In the rows, zero is written as 128.
One hidden turn or mirror swaps the rows below in pairs. Which row is each named row swapped with?
buko: [107 116 127 116 148 168  98  98 134 136 105 138 117 128 153 118 121 140
 170 119 145 148 139 132 132]
gubat: [ 97 120 130 122 159 150 104 117 137 137 115 130 128 156 119 129 157 146
 155 145 145 105 141 126 125]
tizi: [114 103 140 107 177 154  98 104 161 131 117 152 106 159 140 134 121 130
 133 124 131 107 144 124 124]
fugi: [119 102  88 109 146 160 122 120 134 120 126 161 129 150 139 125 123 109
 162 124 128 119 145 119 127]
bag: [112  96 100 103 141 159 102 117 142 140 138 130 124 145 112 114 130 106
 153 140 135 121 126 144 144]
gokep: [ 96 110 133  95 174 150 106  90 160 131 115 147 111 158 139 127 114 129
 132 116 146 109 128 141 126]
Neb: [115 108 107 143 143 170  98  96 156 126 129 130 140 147 123 129 116 118
 171 131 155 127 131 122 126]
bora: [ 92 119 139 107 154 172  98  92 128 134 141 140 123 161 147 141 127 113
 138 120 153 133 138 125 124]
ruta: [100  94 112 104 137 148 121 106 147 149 139 130 128 158 118 103 122 112
 157 132 137 131 121 130 146]
sida: [ 88 118 114 131 163 143 101 117 146 128 127 134 124 147 127 118 139 155
 153 148 156 110 147 140 125]
suk: [112 100 113 112 135 145 115 116 140 143 137 135 131 155 100 113 132 117
 159 129 135 127 138 133 153]
mef: [113 145 133 119 160 145 129 129 153 149 134 141 109 153 129 133 123 129
 159 106 134 123 136 123 134]
relal: [115  97  87 107 142 161 121 119 136 119 113 151 135 145 137 126 120 110
 158 127 128 116 145 119 121]
kile: [123 102 130 118 158 150 109 112 140 126 137 142  96 158 138 121 133 147
 128 138 146 115 135 118 110]
vimeg: [111 128 123 133 164 171 137 103 158 127 129 143 121 158 149 136 137 127
 163 122 150 103 142 124 148]
Zif: [103 109 137 103 176 151  92 112 167 120 124 137 116 153 124 128 121 119
 137 129 145  97 137 141 134]
lisor: [104 115 139 106 146 170 100  95 134 133 143 145 116 159 145 144 137  98
 147 121 142 126 137 133 120]
pozu: [107 126 119 117 159 161 128 121 155 132 140 109 127 142 139 121 143 133
 138 135 167 131 134 147 130]
gasi: [118 101 123 115 162 148 120 117 145 134 136 135  92 151 140 117 138 140
 128 139 145 114 141 119 108]
Rez: [117  98  85 109 150 161 117 114 133 115 116 151 130 150 138 127 126 115
 163 124 129 117 146 114 133]
suvu: [101 107 111 109 146 157 119 105 136 127 138 126 121 151 101 113 142 103
 154 136 136 125 133 123 145]
sare: [104 109 132  96 168 151  84 100 164 130 118 152 121 150 145 126 113 131
 133 131 148 105 139 131 139]
tufo: [ 95 129 120 112 158 156 110 125 142 126 115 129 120 149 130 131 123 162
 148 156 149 121 152 136 131]
Rila: [118 101 127 117 163 156 114 112 142 129 138 137  95 155 149 125 130 149
 133 144 147 115 144 118 110]
dud: [ 89 122 125 113 156 166 118 109 151 125 137 107 130 136 145 131 138 133
 136 130 163 134 132 148 127]
Femi: [121 109 108 137 137 154 106  90 152 122 118 132 148 152 136 123 112 116
 164 122 147 135 136 127 134]
porap: [112 139 137 114 162 144 127 133 152 149 140 145 112 153 135 134 122 128
 165 111 136 124 136 121 137]
Sozo: [123 109 131 105 150 151 128 115 159 128 125 147 118 127 127 127 128 134
 129 101 146 130 142 148 148]
dem: [111 137 142 114 160 147 130 132 154 146 134 146 115 167 132 135 122 130
 157 113 135 122 131 125 132]
Ril: [113 103  84 114 146 156 119 118 131 127 116 151 126 144 139 123 132 109
 165 126 129 120 147 115 118]
peb: [120 104 104 133 138 160 102  89 161 133 133 149 140 145 131 129 107 126
 153 126 159 131 133 117 141]
Gomer: [ 82 110 110 123 150 155  99 118 153 133 116 131 117 151 126 120 142 159
 150 135 151 107 152 136 127]
mez: [115 105 103 134 143 160 117  86 160 137 122 139 142 147 138 141 114 126
 159 116 144 134 119 123 130]
fad: [106 131 120 113 146 152 121 120 137 142 113 142 121 140 130 132 120 107
 171 129 155 116 117 157 143]
kupek: [ 94 128 120  99 132 185 117 101 141 138 134 118 119 138 140 134 122 127
 152 117 132 122 158 123 119]
nimu: [115 108 144 103 167 142  99 101 159 124 114 131 115 160 136 124 117 127
 129 124 149 106 143 144 134]
vanab: [112 136 136 113 161 149 124 129 155 152 138 137 100 159 138 136 121 121
 162 110 134 118 137 125 139]
Dek: [106 113 130 118 146 170 100 104 141 145 104 142 114 125 148 115 115 143
 177 127 146 134 132 128 134]
Poba: [ 79 108 124 116 148 137 112 108 149 142 116 134 135 152 132 129 135 156
 149 140 147 105 150 136 123]
zite: [101 129 116 116 142 147 117 125 133 143 122 140 121 147 132 130 122 104
 166 135 145 128 126 163 140]
Zisu: [ 92 124 118 103 132 183 122  95 143 131 130 116 120 148 140 141 118 123
 156 122 129 127 155 122 121]
Rudo: [116 117 107 100 133 162 115 128 139 130 137 138 130 148 112 117 116 114
 148 142 134 145 127 137 142]
vil: [101 133 114 105 142 150 111 116 130 137 114 136 119 136 134 132 126 101
 170 140 148 121 132 157 132]
satun: [115  98  84 107 151 164 122 117 137 124 114 155 128 146 136 130 124 111
 155 128 126 117 147 114 126]
Ruros: [ 84 115 130 116 152 148  97 106 142 133 121 124 126 151 128 112 142 156
 152 145 137 113 155 132 131]
bupe: [105 100 138  94 169 152  96 102 164 121 121 149 117 149 147 124 120 135
 128 131 146 115 126 143 131]
Lis: [118  98 100 131 141 163 114  90 154 127 120 152 138 145 134 133 109 128
 168 125 161 133 129 128 137]
Fuzuv: [114 105 132 108 160 151 130 119 157 123 130 149 115 129 128 125 131 139
 130 105 156 134 150 139 147]
Pupuv: [118  99 129 118 165 146 116 117 145 129 133 136  96 154 140 119 124 145
 133 143 149 120 135 116 109]
zura: [111 110 118 122 166 150 134 109 127 136 121 145 131 123 123 137 105 122
 170 117 157 121 144 124 130]
Keden: [ 92 125 119 117 154 167 124 116 151 133 134 107 125 145 146 123 136 138
 137 138 159 128 142 156 132]
goda: [ 91 133 117 111 132 181 116 104 147 136 137 123 123 145 144 137 126 122
 153 109 132 122 157 123 113]
Vugi: [108 102 128 101 151 152 123 118 162 127 135 148 126 122 124 129 126 132
 127 103 148 134 144 141 142]
Binuv: [114 129 125 128 153 167 136 104 152 134 124 147 127 153 144 142 124 122
 153 123 141  99 130 123 161]
ver: [109 122 121  89 164 144 100 119 144 127 142 156 121 128 139 127 126 127
 137 105 148 117 157 133 121]
niza: [120 102 103 136 145 173 116  87 155 126 127 152 132 152 131 128 113 117
 158 115 138 131 143 109 126]
Duze: [113 111 128 115 137 173  98 103 133 138 103 145 119 124 152 118 125 133
 171 126 137 139 134 130 131]
dimap: [114 109 144 100 165 170 115 110 141 137 130 127 132 121 144 114 123 128
 131 127 134 116 123 127 114]
baki: [136 118 109 121 143 169 111 103 146 146 135 130 112 123 149 119 117 138
 171 128 146 120 136 113 135]
ziben: [102  97 104 113 135 148 101 122 150 139 138 138 113 150 111 112 132 112
 156 130 130 132 122 134 146]
keme: [ 95 132 118 100 138 182 113 100 142 140 130 113 116 141 138 137 123 124
 152 113 127 127 156 122 119]
tolum: [117 104 126 122 165 152 115 114 143 131 134 145  95 155 140 120 129 144
 129 142 146 121 136 113 106]

Swapped with satun: tolum
Swapped with tizi: niza
Swapped with sida: bag
Swapped with peb: sare
Swapped with gokep: mez
Swapped with dimap: zura
Swapped with suk: Ruros
Swapped with vimeg: lisor
Swapped with Binuv: bora

